(in the rows, 128 means zero)
One turn sends every row of this set to another row. A few are shown first. Where does it send the rows asked after them?
Tep: [153  68 143 122 102 156 134 138 137 139 119 125 106 134 112 115 115  98
 146]
dekag: [129  78 103  92 105 119 127 145 121 111 105 140 134 136 138  79 109 107
 115]
savap: [124  84  82 128 110 138 144 147 129 135 120 131 104 126 149 131 147 101
 123]
gimuf: [151  81 108 122 117 142 108 129 124 137 133 127 125  87 136 101 150 103
 148]
Rutag: [154  75 101 144 125 143 125 122 140 153 136 152 107 122 142 116 121 141
 131]
dipul: [139  79  98 123 112 145 159  87 129 116 119 167 115 118 132 110 117  86
 149]
nazuk: [169  65  97 129 121 151 119 147 143 124 128 148  99 117 127 110 133 135
 124]
matu: [150  55  97 125 118 122 143 116 140 136 146 136 133 124 125 115 146  85
 134]
dulu: [156  67  88 119 112 153 148 157 144 118 111 131 103 138 134 122 139 113
 124]
tuk: [154  92 105 157  98 121 117 110 126 113 103 155 116 105 136  99 126 101
 156]
sebe: [136  61 116 140 110 111 149 120 148 119 130 156 140 137 145 126  98 115
 153]
Befa: [129  68 112 113 118 123 116 124 127 118 114 169 130 126 147  72  94 124
 127]
guroz: [129  49 115 132  94 142 112 136 124 119 125 146  87 113 136 112 136  88
 156]
Dato: [168  88 131 117 100 156 120 107 125 115  97 163 129 128 132 116 127 102
 126]
Pake: [158  96  96 112  83 137 133  97 137 111 125 127 125 127 119  95 143 107
 141]
kov: [111  78 106 120 111 107 127 123 122 131 119 158 126 132 145  80  91 113
 129]
Favup: [152  86 109 114  84 121 132 117 105 120 117 147  94 123 113 120 113  83
 131]
Beg: [141  70 105 104 111 123 120 137 133 108 105 148 136 137 141  66 104 126
 128]
loze: [150  88  96  94 108 110 143 135 120 123 136 120 147 113 139 123 118 113
 139]
lolar: [141  60 109 117 103 121 100 132 128  98 132 163 135 103 158 117 131 122
 141]
Domu: [108  82 128 112 102 133 137 141 129 105 140 145 110 102 125 120 101 107
 144]
Gubif: [162  56 111 126 115 148 142 115 127 151 108 142 130 139 156 122 123  98
 162]
tumab: [150  72 123  95  88 151 128 137 134 105 110 132 126 137 150 114 108 132
 160]
Veb: [104  82 104  98 106 120 138 131 123 121 116 143 126 137 141  81 101 103
 124]
Fevif: [118  87 104 140 112 149 133 130 129 153 128 146  94 126 152 130 125 120
 132]

guroz -> gimuf
Fevif -> nazuk
Favup -> tuk
And these:
sebe -> tumab
Veb -> Befa

One turn sends every row of this set to another row. A few are shown first. Where does it send the rows asked after them?
Bav: [142  76 150 135  87  96  97 119 112 105 101 119 151 162]
bef: [142  97 133 126 120 112  99 139 113  93  93 144 163 134]
reb: [158  99 143 154  88 159  99 103 113 110  94 151 137 152]
sagi: [135 100 159 124 146 145  90 115 123 114 103 148 156 157]
kib: [144 134 133 141 109 115  90  95 125  87 111 145 156 144]
rame: [146 133 156 139  87  98  96  96 124  99 115 131 149 154]
fopo: [141  83 115 137  98  97 100  94 122 120 131 145 135 142]
kefo: [160  82 134 159 123 115 102 106 105 107  85 144 145 154]
vavaf: [159 126 143 148 107  98 113  89 120  93 124 151 146 158]
rutug: [142 102 132 126  86 159  98 125 122  90 109 154 153 140]
nimo: [166  86 144 156 122 104 117 113 102 112  92 151 143 154]
Tupa: [142  83 170 140 127 134  93  97 119 127 108 135 144 179]
Bura: [146 107 125 147 109 112  88  96 118 133  99 146 134 123]
Duz: [143  93 166 127 100 155 113 103 119 149 116 144 143 156]
Rizut: [128  85 149 114 101 162 107 106 125 132 127 142 154 155]
Luf: [142 123 137 133  96 102 100  95 127  83 130 141 155 157]
kop: [139 111 139 121  96  90 104 122 122 129 122 146 140 120]
pabo: [143 107 175 123 144 132 106 124 119 125 106 153 152 155]
Kom: [135  97 155 121 107 166 104 106 122 141 112 144 153 146]
kag: [128  95 181 114 113 122  94 123 125 122 115 127 153 167]
dutun: [146  97 140 140  88  92  99  97 119 138 115 136 129 139]
vule: [151 127 145 154 101 109  93  81 122  98 107 137 146 156]
Gifo: [129 101 118 123  97 107  84 110 127 117 115 138 146 122]
zopos: [144  74 145 132  94  91 110 125 112  98 114 131 153 165]
Lef: [150  81 139 130  75 138 118 116 120  92 132 153 143 164]
feti: [146  81 169 133 135 124 111 104 118 121 124 149 145 180]
medo: [153  97 165 139  60 137 106 115 116 115 108 135 135 159]
tano: [152 103 122 138 117 101 111 105 117 124 120 163 136 125]
gel: [140  82 148 121 110 159 119 100 122 132 132 155 150 159]
Negip: [139  95 170 114  96 147 120 115 122 143 128 146 149 153]
Gubu: [154 142 153 139 107 101 107 103 121  97 113 150 150 142]
zoga: [125  85 163 109 122 127  96 120 127 107 128 137 160 169]
Ket: [170 100 149 146  96 141 130 117 110 106 118 172 135 153]
Nub: [156 117 163 125  80 139 118 138 117 110 108 156 143 137]
dadi: [142  96 156 115 113 155 125 114 120 136 129 160 151 148]
Padon: [146 107 149 128 113 107 101 142 111 105  85 139 158 132]

Kom -> Duz
nimo -> zopos
sagi -> Tupa
And these:
rutug -> reb
kop -> tano
vule -> rame

One turn sends every row of this set to another row. A few are shown first. Where does it send the rows asked after them?
sosuf: [118 140 141 140 115 121  92 116 126 150 134 112 110 142]
dafo: [114 123 121 111  97 145 149 148 142 114 139 126 119 127]
Fas: [132 144 116 136 101 128  98 148 168 139 166 141 107 145]
vovib: [117 149 107 144  66 152 112 124 133 132 145 126 133 114]
Saz: [113 124 136 139  98 124 125 112 149 124 159 120 121 172]
mik: [ 93 137 115 120  80 132 102 113 141 126 158 150 142 107]
mul: [107 127 135 141 100 150 137 157 130 119 152 137 139 153]
zov: [114 166 139 127  84 136 146 133 135 137 141 129 139 124]
serog: [111 122 120 131 106 118 101 101 119 125 152 125 126 161]
fuvoz: [131 139 112 115  99 135 116 127 108 140 142 151 142 115]
zatif: [107 143 158 111  98 111 129 133 138 133 139 145 132 144]
bedop: [112 151 121 130  91 130  70 119 141 137 144 135 120 117]
lapir: [106 138 123 122 100 142 131 117 112 163 159 153 134 128]
rus: [105 138 138 118 119 126 127 142 134 120 161 138 101 160]
Pofat: [129 127 138 132 119 125 121 131 113 142 145  94 130 123]
kadof: [141 141  93 138  98 131 119 134 157 125 171 123 116 127]
vezu: [105 121 119 124 117 121 102 117 138 122 175 116  95 132]
gipo: [103 122 114 152  98 160 131 128 139 135 138 138 133 108]
pob: [113 161 136 118 100 134  97 148 170 139 163 136 115 143]
lav: [115 151 125 111  87 120 126 118 131 123 183 112 138 138]
Gana: [100 154 115 133 126 140 109 126 149 135 173 124 158 129]
Kug: [111 134 103 127 113 129  92 112 145 111 150 141 136 108]
Fevu: [133 144 112 136 121 127 139 140 154 137 160 123 131 104]
Tugo: [ 98 111 135 114 104 136  87 145 162 131 143 136 116 124]
fepu: [104 130 112 146  84 161  92 135 119 145 161 130 126 142]
Gok: [112 140 123 147 133 131 124 136 155 150 169 132 151 129]
Davu: [106 157 141 133 110 120 127 109 127 140 156 117 142 157]
rako: [110 126 146 124  86 129 121 115 129 173 164 137 120 140]
zikod: [ 91 128 128 102 126 126 135 125 144 119 161 128 136 139]
Vupi: [133 122 144 117  77 112  98 117 137 152 160 127 127 141]
pog: [109 117 130 146  75 146 143 125 125 138 139 125 136 130]
bap: [114 131 129 157 114 159 117 147 142 158 146 112 120 141]
Femev: [117 123 127 125 101 126  99 125 127 138 124 134  97 108]
galoz: [103 123 130 137  92 144 112 151 149 117 159 136 158 109]
nok: [ 93 143 149 129  95 138 139 135 160 137 150 153 133 138]
zuk: [110 112 125 133 103 131  99 134 148 125 159 116 116  90]
Golo: [ 95  97 129 131 127 137 112 123 138 138 148 111 119 141]
kava: [134 153 126 123 118 134 125 147 150 135 142 110 119 103]
Zan: [118 151 137 115  71 143 124 152 137 143 153 132 103 124]
fif: [131 140 100 138  94 143 110 124 147 122 171  99 121 145]
Doba: [105 113 105 121  80 151 106 137 151 109 156 131 132 136]
vapu: [103 146 140 119 121 127  80 140 129 144 152 139 143 120]
bidev: [134 125 134 125 114 113 103 124 148 120 130 122  99 130]
Kelaf: [149 125 120 117  85 120  96 124 120 133 144 131 139 126]
Kar: [120 129 128 157 120 138 109 148 157 157 158 133 123 152]

zatif -> serog
zuk -> galoz
And these:
lav -> Pofat
Fevu -> Gok
Gana -> bap
Kug -> gipo
bedop -> vovib
lapir -> rako
Golo -> Tugo

